X =
[[ 30   8 -11 -16 -16 -63   1  11   4 -42 -32]
 [ 29 -15  31  10   6  41   1  17   9  25 -11]
 [-65  -5 -55  43 -20 -26   9 -12   4   5  16]
 [  9  -4  18  15   7  33  10  10  -1  14   7]
 [ 41  17 -11 -45 -15 -57 -10   4 -11 -61 -14]
 [-56   8 -41  16 -12 -22   6 -25  -5  -7  25]
 [-72  11 -54  44  -9 -39   8 -18   8  12  -5]
 [ 38  42  19 -39   5  -8  -1 -17 -36 -38  15]
 [  8 -11  21   5   3  21  -4  -3   2  23  -8]
 [-67  15 -63  56 -17 -35  10 -14   2   9  -1]
 [ 59   0  26 -36 -14 -19 -11   0 -19 -33 -14]
 [-61 -39 -43  36  -7 -46  -1  12  46  30 -26]
 [-64  10 -38  34  -4 -43   6 -25   7  11 -20]
 [  9  22 -29 -12 -15 -60   3   2  -7 -49 -12]]
X[0, -11] = 30
X[:, 7] = [11, 17, -12, 10, 4, -25, -18, -17, -3, -14, 0, 12, -25, 2]
X[:, 9] = [-42, 25, 5, 14, -61, -7, 12, -38, 23, 9, -33, 30, 11, -49]
X[-11, 2] = 18
X[8] = [8, -11, 21, 5, 3, 21, -4, -3, 2, 23, -8]
X[-12, 0] = -65
X[-9, 1] = 8
X[7, 9] = -38
X[12] = [-64, 10, -38, 34, -4, -43, 6, -25, 7, 11, -20]
X[-4, -3] = -19
X[4, -8] = -45
X[12, 6] = 6
X[-12] = [-65, -5, -55, 43, -20, -26, 9, -12, 4, 5, 16]
X[:, 5] = [-63, 41, -26, 33, -57, -22, -39, -8, 21, -35, -19, -46, -43, -60]
X[3, 8] = -1
X[-3, 4] = -7
X[-13, 0] = 29
X[-14, -8] = -16
X[-11, -11] = 9
X[9, 8] = 2
X[7, 6] = -1
X[-10, 7] = 4
X[-9, 5] = -22
X[-9, -1] = 25
X[8, 0] = 8
X[-10] = [41, 17, -11, -45, -15, -57, -10, 4, -11, -61, -14]
X[-11, 9] = 14
X[:, 1] = [8, -15, -5, -4, 17, 8, 11, 42, -11, 15, 0, -39, 10, 22]
X[13, -7] = -15
X[1, 10] = -11
X[2, -1] = 16
X[-5, -6] = -35
X[-4, -4] = 0
X[11, -5] = -1
X[-13, 4] = 6
X[-8] = [-72, 11, -54, 44, -9, -39, 8, -18, 8, 12, -5]

M =
[[-189.88  -27.61 -109.98   70.56  109.79 -164.62   46.26  -20.95  -68.82]
 [-246.58  134.10  130.91  -59.75   80.26  118.01  -97.94  114.21  109.27]
 [   7.46  181.13  130.75  -68.52  -99.10  173.04 -127.90   30.05   63.84]
 [  -0.25   41.56  140.41 -152.20 -162.79  198.30 -173.22   97.40    5.73]
 [ 146.10   78.35  -74.46   94.04  -69.39  -55.53   34.51 -159.08  -17.43]
 [ 137.04    8.98  -63.85 -170.48  -87.56   -4.60   87.61  138.68
  -112.39]]
Indices start at 0.
(0, 0): -189.88
(3, 4): -162.79
(4, 7): -159.08
(4, 4): -69.39
(2, 2): 130.75
(3, 0): -0.25
(3, 7): 97.40
(2, 7): 30.05
(2, 6): -127.90
(4, 2): -74.46
(3, 1): 41.56
(1, 3): -59.75
(5, 3): -170.48
(1, 0): -246.58
(5, 2): -63.85
(0, 6): 46.26
(1, 7): 114.21
(4, 6): 34.51
(5, 4): -87.56
(5, 5): -4.60
(1, 4): 80.26
(5, 7): 138.68
(0, 1): -27.61
(0, 2): -109.98
(0, 8): -68.82
(1, 2): 130.91
(0, 5): -164.62
(1, 6): -97.94
(1, 1): 134.10
(2, 5): 173.04

x =
[[-11  10 -13 -20 -20  -1 -12 -21  26  -6  12  11   2]
 [-31   6  15  11   7 -19  10 -22  -9   0 -10  -7  12]
 [ -6  -3 -17   9  22  27   6   3 -13   8  -7 -31 -10]
 [-31 -19  18  -1  -3 -19  21   5  19  -6 -10 -30  37]
 [ -6  -7 -17 -17 -14  -8 -22 -26  21  -5   6  10  -8]
 [  5   5 -17 -22  14  -9 -21   2 -14  -6  19 -20  -8]
 [  4 -19  14  10 -21 -20 -27   4 -13  29  11 -23  44]
 [  5   5 -12 -22  -9 -10 -26 -27  25  12   7   8   7]
 [ -6 -11  17   8 -19 -10 -14  -8 -13  -5  -7 -19  23]
 [-11   4 -11 -14 -20   8  -9 -27  24  21  -7   9  -8]
 [  4  11  -8 -20 -21  -9  -8 -26  24   5  19  22  -8]
 [-31 -19  15   6 -11 -20  17   5  11  -2 -10 -31  55]
 [-31  -1  16   5  13   5 -25 -12 -14  -4  14   0 -10]
 [-12   7   4 -12 -13  -6 -27 -23   5   1  12 -26  32]]
x[0, 0] => -11
x[10, 8] => 24
x[4, 1] => -7
x[10, 3] => -20
x[4, 5] => -8
x[10, 11] => 22
x[4, 2] => -17
x[4, 9] => -5
x[3, 5] => -19
x[7, 2] => -12
x[12, 4] => 13
x[13, 9] => 1
x[:, 1] => [10, 6, -3, -19, -7, 5, -19, 5, -11, 4, 11, -19, -1, 7]
x[13, 7] => -23
x[13, 12] => 32
x[0, 7] => -21
x[1, 11] => -7
x[10, 5] => -9
x[0, 10] => 12
x[3, 8] => 19
x[11, 5] => -20
x[5, 2] => -17
x[13] => [-12, 7, 4, -12, -13, -6, -27, -23, 5, 1, 12, -26, 32]
x[6, 5] => -20
x[0, 5] => -1
x[9] => [-11, 4, -11, -14, -20, 8, -9, -27, 24, 21, -7, 9, -8]
x[9, 12] => -8
x[2, 12] => -10
x[:, 0] => [-11, -31, -6, -31, -6, 5, 4, 5, -6, -11, 4, -31, -31, -12]
x[:, 8] => [26, -9, -13, 19, 21, -14, -13, 25, -13, 24, 24, 11, -14, 5]
x[13, 8] => 5
x[3, 4] => -3
x[1, 7] => -22
x[11] => [-31, -19, 15, 6, -11, -20, 17, 5, 11, -2, -10, -31, 55]
x[8] => [-6, -11, 17, 8, -19, -10, -14, -8, -13, -5, -7, -19, 23]

arr =
array([[-17,  29,  45,  -7,  24,  -2,  33,  -4,  14,  -2, -10,  32,  27,
         19,   2,  40],
       [ 12, -42, -30,  20, -15,  21, -38,   4, -28,   6,  18, -37,   0,
        -38, -14, -37],
       [  1, -21, -40,  14,  30,   8, -46,  17,  19, -51,   7,  23, -43,
         34,   6, -33],
       [ 49,   3, -18, -42,  52, -11,  -3,  49,  44,  -3, -19,  44, -19,
         17,  38,  12],
       [ 40,  47,  34, -14,  32,  -5,  10,  26,  40, -10, -21,  43, -32,
         37,  29,  36],
       [ 38, -15,  14, -22,  26, -23,  22,  32,  22,  20,  -2,  28,  16,
         -4,  17,  18]])
arr[-6][-16]	-17
arr[-2][12]	-32
arr[2][8]	19
arr[0][2]	45
arr[5][8]	22
arr[:, -4]	[27, 0, -43, -19, -32, 16]
arr[-2][4]	32
arr[-6][1]	29
arr[:, 11]	[32, -37, 23, 44, 43, 28]
arr[0][4]	24
arr[4][-10]	10
arr[2]	[1, -21, -40, 14, 30, 8, -46, 17, 19, -51, 7, 23, -43, 34, 6, -33]
arr[3][3]	-42
arr[5]	[38, -15, 14, -22, 26, -23, 22, 32, 22, 20, -2, 28, 16, -4, 17, 18]
arr[:, 7]	[-4, 4, 17, 49, 26, 32]
arr[-5]	[12, -42, -30, 20, -15, 21, -38, 4, -28, 6, 18, -37, 0, -38, -14, -37]
arr[-6][-6]	-10
arr[-3][-10]	-3
arr[2][-4]	-43
arr[4]	[40, 47, 34, -14, 32, -5, 10, 26, 40, -10, -21, 43, -32, 37, 29, 36]
arr[4][8]	40
arr[-3][-14]	-18
arr[3]	[49, 3, -18, -42, 52, -11, -3, 49, 44, -3, -19, 44, -19, 17, 38, 12]
arr[0][-2]	2
arr[:, 9]	[-2, 6, -51, -3, -10, 20]
arr[-4][-12]	30
arr[0][7]	-4
arr[-3][7]	49
arr[:, -15]	[29, -42, -21, 3, 47, -15]
arr[-5][7]	4
arr[-6][-10]	33
arr[5][-12]	26
arr[3][0]	49
arr[-5][15]	-37
arr[-1][1]	-15

A = -20, -27, -14, -14, 72, -24, -17, 52, -15, 8, -8
A[-11] = -20
A[10] = -8
A[-2] = 8
A[-6] = -24
A[1] = -27
A[4] = 72

data = 51, -1, -6, -9, -70, 8, -60, -34, 1, -14, -10, -2, 34
data[0] -> 51
data[2] -> -6
data[10] -> -10
data[9] -> -14
data[4] -> -70
